(in the rows, 128 means zero)
Each path below is one point turned by a fixed rotation once a step. After each direction that follows a path, write how fast that rotation turns it, in degrees a step (0 if it stays still).
Each turn is a multiple of 5 degrees from 10 to 175, or 0.
Each row of a path follows its step; steps can be skipped.

step 2: [127 116 121 134 127 121 131 133 124 126 131 127 125 131 121 124 128 133
 122 111 131 117 132 124 125 122 130 128 128 133 132 131 133 129 129 126
 133 124 124 120 127 134 120 120 133 123 124 131 118 116 120 137 117 138
 127 128 118 120 133 130 142 121 133 136 120 118 125 131 133 128 125 125
 130 127 134 125 137 137]
step 6: [133 135 125 131 118 130 134 121 124 133 128 131 119 124 127 134 120 131
 136 117 126 127 125 133 126 135 122 117 129 140 124 144 124 113 122 135
 130 127 128 131 117 126 124 135 116 122 126 123 125 127 127 118 120 121
 125 130 124 136 136 124 126 125 125 136 120 125 127 124 125 130 135 121
 126 141 128 129 128 135]
step 16: [118 129 131 139 116 117 127 134 118 128 123 136 136 125 124 134 120 130
 127 127 122 124 112 128 127 124 136 135 121 113 131 127 134 125 122 128
 134 123 114 125 129 127 123 121 126 117 129 129 128 134 130 133 125 129
 123 135 136 131 129 128 134 119 127 130 129 136 117 134 116 131 128 130
 135 135 127 128 122 132]
step 18: [133 135 122 117 123 127 133 125 128 121 130 133 112 136 131 119 128 133
 125 130 129 122 121 118 142 119 143 127 138 134 131 124 140 123 128 122
 123 130 119 131 133 122 130 129 131 131 126 134 132 120 120 131 133 138
 120 126 115 130 130 121 136 123 130 132 131 123 127 126 122 127 130 129
 129 142 129 130 133 126]
step 19: [121 136 126 126 117 118 137 128 122 137 135 126 123 136 121 129 132 128
 125 119 133 121 137 133 134 137 134 128 129 132 127 129 122 125 122 114
 127 126 115 126 130 130 119 128 128 123 139 117 133 127 126 124 118 129
 135 120 128 122 133 123 124 132 132 128 126 124 116 125 131 130 124 120
 140 133 127 127 132 142]
step 22: [125 131 128 123 120 128 134 122 127 118 132 126 133 138 137 132 130 125
 129 131 138 139 136 126 132 132 133 121 121 122 128 130 130 129 125 126
 120 135 133 141 110 123 121 135 121 118 124 132 137 132 133 120 120 133
 133 133 131 136 124 126 119 121 126 135 130 133 117 120 125 122 131 135
 134 135 137 131 127 131]
step 25: [122 121 130 125 127 121 131 138 117 115 136 131 132 132 114 131 134 131
 127 129 124 131 127 121 122 136 125 121 115 119 132 131 126 130 132 133
 124 131 126 128 125 126 125 121 142 124 121 130 119 126 132 134 118 114
 128 131 127 130 132 143 118 131 134 121 123 127 132 129 131 123 127 132
 134 134 137 128 133 134]
step 26: [134 125 146 126 134 133 131 116 132 121 131 133 132 130 127 125 130 130
 125 115 139 131 122 120 125 129 127 142 130 114 127 133 125 130 122 128
 128 139 119 136 125 134 129 130 139 133 127 133 139 133 120 133 131 132
 127 128 129 136 126 137 127 128 130 115 126 134 135 138 128 125 128 128
 126 131 133 131 125 117]
Directions:
[128 127 128 128 125 130 129 129 126 125 125 129 127 129 128 131 129 128
 130 127 130 129 126 132 127 130 130 129 127 127 125 127 128 130 129 127
 126 127 130 126 127 127 126 127 129 129 130 130 127 126 128 127 125 128
 129 129 128 124 129 127 127 129 126 128 129 128 126 128 130 128 128 127
 130 128 129 127 125 129] | 130
[130 126 129 129 128 129 128 128 129 130 130 129 126 127 124 127 128 130
 129 131 126 126 129 128 126 128 128 129 130 130 129 127 126 129 128 126
 129 125 127 126 127 128 127 125 127 127 130 127 127 129 127 124 125 127
 128 130 130 128 129 128 127 126 127 129 128 126 128 129 129 127 128 128
 126 130 128 127 130 130] | 80
[126 131 128 126 129 129 128 127 128 129 128 129 128 125 128 128 130 128
 127 127 126 129 130 129 126 130 129 128 126 127 129 129 128 127 130 130
 127 130 129 128 133 129 129 126 126 127 129 127 126 126 129 128 127 128
 127 129 125 126 129 130 128 128 129 126 129 127 125 128 130 129 127 125
 127 128 129 131 130 129] | 175
[129 127 130 129 131 129 128 130 128 125 129 127 129 128 128 129 131 129
 129 126 125 129 126 128 127 128 125 127 128 128 130 127 129 127 132 129
 128 130 129 129 128 127 128 128 130 128 130 128 130 131 126 129 126 128
 130 128 127 128 126 129 128 127 126 126 126 129 128 130 130 129 129 130
 126 127 125 128 128 128] | 25
[127 128 127 128 129 129 134 128 130 128 129 127 126 129 127 126 128 129
 128 127 129 129 127 129 128 128 129 130 129 129 129 129 131 128 130 126
 128 128 127 128 128 129 125 129 130 127 129 126 126 129 129 128 129 129
 129 125 128 126 129 129 128 129 126 125 129 128 130 129 127 127 125 127
 130 128 128 130 131 125] | 45

step 3: [120 128 126 128 132 123 126 125 132 129 125 134 121 131 134 129 122 121
 130 138 130 127 131 121 131 135 119 131 130 119 126 132 123 122 129 123
 136 126 121 121 129 140 131 135 131 129 137 121 132 143 129 129 122 126
 131 131 126 130 133 133 140 133 147 141 139 133 126 131 129 117 131 134
 132 130 129 134 120 135]
step 6: [114 116 125 129 130 122 123 124 127 131 120 128 119 116 122 133 128 133
 124 133 130 130 128 131 138 126 129 130 129 134 133 122 134 122 134 131
 136 125 133 126 131 124 127 135 124 140 135 127 122 120 132 122 123 130
 145 126 111 121 135 122 132 121 129 118 131 121 120 134 125 128 133 128
 129 124 133 127 128 124]
step 8: [130 127 117 131 129 120 120 122 127 132 133 132 134 127 113 127 140 131
 120 125 128 123 132 122 137 134 127 129 131 130 120 128 114 128 120 127
 124 119 131 146 129 126 123 131 135 133 142 137 132 127 127 128 123 123
 127 132 121 127 130 129 131 124 124 141 130 127 135 127 126 119 132 130
 133 135 127 138 135 129]
step 10: [133 131 122 125 129 121 132 138 132 128 121 126 139 126 125 131 124 132
 125 129 122 121 126 128 124 119 129 132 125 131 130 137 117 125 141 138
 123 132 139 129 127 125 143 129 127 146 135 133 121 129 123 129 128 126
 122 131 130 121 126 124 119 128 128 128 121 118 141 139 130 122 136 129
 125 123 128 125 118 130]
step 14: [121 118 128 131 123 126 119 127 131 129 138 128 127 130 136 130 129 126
 122 137 131 126 130 122 118 131 120 137 122 134 131 134 129 128 126 115
 130 136 138 128 133 129 124 132 128 133 136 129 130 125 132 126 135 131
 139 132 127 122 134 115 126 127 124 134 127 123 141 131 131 121 124 121
 143 143 131 124 120 118]
step 15: [125 126 118 114 130 130 124 132 135 131 127 125 121 131 126 129 130 126
 127 130 122 133 120 131 131 123 116 134 127 133 126 120 124 124 131 126
 134 118 137 122 119 122 136 126 128 119 128 133 131 135 124 133 117 134
 126 133 120 135 133 124 125 129 141 113 136 130 121 142 129 125 133 130
 120 122 133 122 126 125]
step 21: [143 131 115 123 132 133 132 119 124 132 128 125 131 127 137 119 130 124
 138 128 132 132 120 131 124 129 123 138 122 117 116 129 115 134 131 135
 137 133 121 128 130 119 138 130 134 128 127 125 126 135 131 123 127 136
 125 135 130 132 119 128 138 124 127 130 135 127 132 135 141 125 133 124
 127 124 125 133 127 133]
step 29: [132 128 130 127 137 119 129 130 121 137 126 121 131 120 132 131 138 132
 121 133 120 132 115 141 129 136 133 128 121 127 137 131 124 132 136 142
 133 120 124 122 118 126 137 121 133 133 127 131 129 124 128 130 117 124
 122 134 121 135 132 124 126 121 116 131 129 125 133 131 121 127 132 125
 126 125 125 127 138 134]
Directions:
[125 126 129 130 126 127 126 129 130 128 128 130 127 128 130 127 132 127
 129 128 126 127 128 128 127 126 127 130 130 127 128 127 130 128 129 128
 128 129 127 127 127 127 126 128 128 125 129 129 129 129 130 129 127 128
 133 129 127 128 129 128 127 129 129 125 126 131 129 129 127 127 129 130
 126 130 128 129 129 129] | 35
[126 130 126 129 130 128 126 129 128 128 127 129 129 129 127 129 128 129
 130 130 128 125 126 127 125 130 130 126 128 129 128 129 128 127 130 128
 130 128 128 127 130 131 126 128 129 128 129 128 128 127 129 128 128 128
 130 130 131 129 127 125 127 127 128 131 128 128 128 128 126 126 127 126
 126 128 131 125 129 130] | 170
[128 128 127 131 127 130 128 130 129 129 127 128 129 128 129 125 126 127
 128 129 129 128 128 127 127 127 129 130 126 127 128 129 127 126 130 131
 129 126 129 129 127 129 127 129 125 127 129 130 129 129 131 129 128 125
 128 130 128 129 127 130 128 127 128 126 129 129 127 129 127 132 128 125
 126 126 126 129 126 126] | 125
[128 128 128 128 128 127 128 128 128 130 129 134 128 130 126 129 127 126
 130 127 129 127 130 128 127 128 127 129 127 127 128 128 128 127 127 128
 129 128 130 129 128 130 129 130 129 127 128 126 128 127 125 132 128 127
 126 126 130 126 129 130 127 128 126 127 124 128 127 131 127 130 132 128
 129 127 128 130 128 131] | 45

step 0: [129 129 132 130 138 129 118 133 135 122 120 115 126 134 126 124 118 113
 134 124 130 136 130 120 136 135 120 128 135 125 141 124 129 146 134 129
 126 119 120 126 127 123 134 122 124 123 131 131 125 126 128 123 135 130
 127 132 128 144 133 126 126 136 138 127 129 135 132 129 127 130 123 122
 129 134 129 114 131 132]
step 5: [131 124 128 133 128 139 124 131 126 131 138 123 133 120 123 128 139 125
 123 137 141 121 127 130 129 128 131 125 127 125 124 136 132 140 137 130
 130 130 135 136 133 126 123 126 128 125 115 137 125 126 133 131 114 111
 131 124 125 138 124 126 122 132 114 131 138 131 121 126 128 137 118 130
 120 121 127 132 138 129]
step 6: [131 122 127 129 133 141 115 129 122 123 136 131 128 129 121 119 118 125
 132 121 127 124 127 120 126 118 124 132 130 130 137 133 128 126 142 121
 133 120 130 136 129 139 142 135 120 121 124 123 120 130 119 130 120 126
 116 131 117 126 136 133 129 132 122 126 125 123 130 130 134 136 123 127
 126 126 119 126 120 116]
step 7: [133 128 118 125 114 125 130 137 134 129 132 121 136 130 120 126 121 135
 134 114 145 120 124 117 125 136 122 125 133 133 118 126 128 127 122 128
 135 133 128 130 126 138 142 128 124 131 128 123 133 124 129 120 125 125
 135 123 136 125 136 127 118 125 134 115 123 129 134 136 138 130 125 128
 137 128 124 128 126 123]
step 18: [127 131 126 122 122 129 128 132 132 135 120 134 125 133 134 126 119 133
 123 119 127 121 116 120 134 121 120 131 128 123 131 124 135 124 121 138
 124 136 121 137 132 128 125 131 118 132 132 133 125 115 135 125 132 130
 122 140 132 134 140 140 128 122 131 128 132 122 140 123 140 138 129 122
 118 124 134 118 122 130]
step 25: [133 125 126 129 131 132 118 127 121 121 118 123 126 140 127 126 131 130
 131 116 136 137 141 124 136 119 127 130 124 124 121 125 135 131 121 127
 136 117 125 130 124 129 137 129 125 124 134 116 129 123 131 116 129 124
 140 123 128 142 126 139 131 133 135 124 130 123 123 122 115 124 126 132
 130 120 137 125 128 124]
step 26: [127 137 123 126 124 124 133 132 126 131 119 126 124 133 132 124 144 130
 126 131 118 129 117 119 137 132 134 129 132 125 123 136 125 143 125 138
 125 128 130 126 127 125 137 129 125 131 134 123 117 118 124 128 125 121
 135 132 122 136 124 139 114 139 135 129 114 131 136 128 128 128 134 122
 125 128 120 120 122 130]
step 29: [120 129 125 114 126 136 133 126 138 136 121 126 129 125 135 122 134 121
 122 115 129 139 125 132 125 129 119 114 126 129 131 135 128 121 137 128
 129 135 133 126 125 123 116 134 119 113 139 136 134 121 131 130 123 134
 122 129 126 119 133 132 131 136 122 127 129 123 130 129 118 135 124 125
 135 127 120 125 118 134]
Directions:
[128 125 129 129 127 129 126 127 127 130 128 130 129 128 128 126 127 128
 129 128 128 129 129 127 127 128 127 130 129 129 129 129 133 131 127 130
 129 132 130 129 130 130 130 128 130 126 130 126 127 128 127 126 130 126
 129 129 127 131 127 128 126 129 127 130 126 127 130 128 129 129 127 128
 127 128 128 127 129 128] | 55
[128 128 128 127 128 131 130 124 130 127 129 128 131 126 127 127 128 126
 129 129 128 128 127 126 127 130 130 130 130 125 128 127 127 129 129 126
 129 128 125 127 127 127 127 128 128 129 127 127 129 129 127 128 128 127
 131 130 125 128 126 128 128 124 127 128 129 130 129 128 128 128 130 128
 127 130 131 129 130 130] | 95
[127 130 130 130 129 128 127 127 127 130 127 127 128 128 126 129 126 130
 129 126 127 128 130 129 129 128 130 126 129 127 128 127 129 129 128 130
 127 128 127 127 130 127 126 129 126 127 127 131 126 126 127 130 128 125
 130 128 126 129 125 129 129 127 126 126 127 128 125 130 129 127 128 127
 129 126 129 124 127 131] | 85
[130 125 129 128 127 128 127 125 127 127 125 127 130 129 128 129 129 126
 127 127 130 130 129 128 129 127 127 128 129 129 128 129 129 127 128 129
 129 128 127 128 128 124 129 127 127 129 129 130 128 126 128 129 125 128
 128 127 129 129 129 128 129 126 127 133 127 130 128 128 127 126 132 129
 128 125 126 129 128 129] | 70
[129 128 129 127 127 129 125 125 130 126 123 130 128 129 130 128 127 128
 130 131 127 127 129 129 129 128 127 125 129 129 126 128 129 127 129 126
 128 129 126 128 127 129 127 127 127 126 126 128 126 127 127 126 130 128
 128 128 126 126 128 126 129 129 127 126 129 127 128 126 127 129 129 130
 129 127 129 129 125 126] | 170
[127 129 129 128 128 130 127 128 127 129 129 127 129 129 127 129 129 127
 129 129 128 128 128 127 125 128 126 130 127 126 124 126 129 128 129 131
 127 129 127 127 129 130 127 125 128 129 129 127 130 128 129 128 126 131
 130 124 129 127 127 127 126 129 129 125 125 125 126 128 125 127 130 128
 128 125 129 130 128 128] | 120
